In the rows, zero is written as 128.
The rows below come in pairs that one turn or mirror swaps. Which row does each named row swap with?
The rows were stretched afterwards, more along some directions than others.
j_485: [115 116 110 135 136  99 116 125 137 110 141 126 150 141 124 138 102 137
 136  84 116]
j_976: [ 96 115 108 144 131  83 112 125 122 120 137 120 158 166 115 126 108 148
 143 103 107]
j_555: [123 113  86 116 142  79 145  97 128 109 130 118 136 153 141 130 108 146
 138  74 114]
j_33: [122 130 113 133 139  88 135 106 130  87 138 108 122 135 125 127 126 149
 138  73 106]
j_403: [ 96 102  87 116 127  95 130 108 120 129 132 113 157 158 137 139 103 143
 126  93 139]
j_207: [110 136 130 117 135 100 131 110 145 129 131 111 132 131 144 144 105 139
 133  87 124]
j_92: [124 109 105 122 138 105 136 115 108 148 123 130 134 129 141 123 122 131
 133  93 125]
j_584: [119 127 100 142 130 108 136 104 113 105 137 107 156 149 149 130 110 134
 146  87 130]
j_286: [112 123 102 158 134  93 111 112 133 121 140 129 145 155 128 124 108 131
 146  89 112]
j_469: [116 128 120 117 144  89 142  97 103 124 124  91 114 158 122 140 109 139
 136  61 126]
j_198: [ 97 114 100 141 141  79 125 107 138  93 142 111 148 118 127 152 114 157
 128  92 118]
j_500: [119 103  68 126 137  79 142 108 115 119 122 115 168 146 149 138 117 124
 136  99 122]
j_890: [110  96  86 141 159  91 115 108 111 117 135 123 152 163 119 129 103 143
 155  86 111]
j_181: [118 128 118 120 140  88 149 105 105 125 132  90 113 158 115 131 111 139
 140  58 122]
j_311: [111 114 103 120 146  76 130  99 142 115 129 120 136 135 135 148 122 162
 137  91 108]
j_711: [100  87  90 121 125  98 134 124 100 134 130 105 152 149 135 142  94 138
 125  88 127]
j_48: [ 95 104 107 120 125  87 125 118 114 112 145 106 146 141 117 135 114 156
 122  92 119]
j_610: [124 119 111 128 155  97 150 115 134 138 141  99 136 128 124 150 111 132
 145  96 129]
j_119: [107 120 103 129 133 109 124 117 109 114 144 139 148 149 139 114 130 150
 152  87 113]
j_234: [113 117  89 132 129  83 134 123 129 111 124 102 135 148 128 137 107 133
 112  84 126]
j_724: [122 114  83 122 137  92 160 127 111 121 138 138 147 145 129 139 121 128
 156 102 130]
j_889: [103 119  96 130 150  78 111  96 135  99 127 112 174 135 151 147 104 143
 124  99 134]
j_22: [107 113  91 133 136  90 133 131 131 122 124 122 150 124 136 149 124 126
 119 122 122]
j_615: [ 87 105 106 115 130  91 129 109 125 123 137 112 143 139 124 137 114 156
 123  97 128]
j_987: [103 120 102 132 137 109 120 113 109 115 140 141 142 154 135 115 128 157
 147  85 107]
j_671: [128 131  93 119 134 109 152 124 111 108 122 117 139 141 132 135 120 127
 150  92 120]
j_965: [103 100 105 120 129  96 116 118 128 114 145 104 171 125 148 142 101 150
 120 101 132]
j_122: [104 122 105 133 128 107 124 124 111 112 144 137 144 144 136 117 132 151
 150  89 108]
j_134: [ 94 113 109 127 129  99 131 111 108 120 143 106 137 148 110 133 115 158
 132  87 129]
j_775: [109 114 130 118 120  92 116  98 140 121 135 114 134 132 134 131 103 146
 139  83 114]
j_950: [ 96 106 106 136 147  82 115 108 125 125 145 119 137 168 127 135 112 142
 141  83 115]
j_69: [109 118 103 120 138 117 120 132 142 113 128 118 155 141 133 157  96 137
 123  90 127]
j_395: [103 123  75 139 151  88 110 119 128 107 146 112 163 171 127 136  97 143
 130  89 106]
j_482: [112 107 101 127 136 108 146 116 109 148 122 129 137 125 139 133 124 135
 137  97 135]
j_129: [108 108 113 115 117 103 121 123 122 125 144 104 145 144 158 133 104 147
 116  91 120]
j_720: [108 109 114 138 139  97 142 129 136 126 155 103 152 144 120 159 107 149
 146 102 132]
j_128: [121 112 113 120 125 114 150 121 109 146 128 120 122 126 137 131 122 135
 136  81 133]
j_53: [134 111 120 117 117 112 139 116 111 122 142 107 150 153 145 134 101 133
 144  90 121]
j_399: [128 136  90 122 130 107 148 126 113 100 127 125 143 147 136 133 124 133
 153  94 120]
j_942: [127 130  82 126 134  98 157 129 111 109 131 115 144 142 128 131 122 128
 152  95 118]
j_947: [112 113 102 128 130 115 112 117 109 117 140 140 135 156 133 103 124 154
 144  76 101]
j_991: [126 131  85 123 134 105 154 130 113 111 125 121 143 148 131 139 122 127
 155  99 121]
j_659: [117 127 119 116 144  98 142  99 106 133 126  96 119 153 126 143 105 138
 139  64 134]
j_621: [116 112 110 121 133 109 148 119 109 146 123 126 134 120 139 134 125 129
 136  92 137]
j_997: [109 126  81 125 134  91 125 117 125 104 126 138 160 156 133 135 112 135
 128 100 114]
j_332: [116 128 121 154 145  87 101 108 132 101 141 114 131 151 112 121 104 147
 134  78 101]
j_68: [114 108 110 127 134 104 149 119 105 150 130 121 133 126 137 136 123 130
 140  89 138]
j_856: [119 128 124 115 146  90 144  96 109 129 125  95 121 154 126 137 109 136
 145  68 129]
j_24: [104 122 112 114 128  92 117 120 137 114 123 114 126 154 118 135 114 147
 117  70  94]
j_342: [117 101  89 128 135  87 150 130 119 130 143 131 150 147 118 141 114 127
 155 102 127]
j_79: [126 128  88 127 131 105 156 123 116 106 129 123 142 142 132 142 126 134
 166  91 127]
j_752: [112 107 124 116 142  97 124 128 122 130 119 102 131 134 118 144 107 147
 114 100 116]
j_302: [116  95 103 119 134 108 130 130 124 135 148 101 151 137 143 140  93 142
 131 100 130]
j_41: [115 127 101 136 133 105 123 112 109 110 146 137 143 152 138 111 129 152
 154  81 106]
j_564: [121 111  93 135 136 111 137 112 118 110 127 112 130 149 118 148 117 154
 134  74 108]
j_528: [119 133 126 111 142  98 145 102 105 121 126  91 116 144 126 152 111 146
 133  61 127]
j_411: [118 113  82 134 142  91 149 119 115 119 136 137 158 153 125 136 118 126
 152 107 126]
j_843: [110 126  93 138 139 107 125 110 130 111 130 104 148 149 110 134 107 155
 124  91 109]

j_991 is swapped with j_469
j_555 is swapped with j_843
j_856 is swapped with j_671
j_528 is swapped with j_79
j_311 is swapped with j_564
j_399 is swapped with j_659
j_69 is swapped with j_889

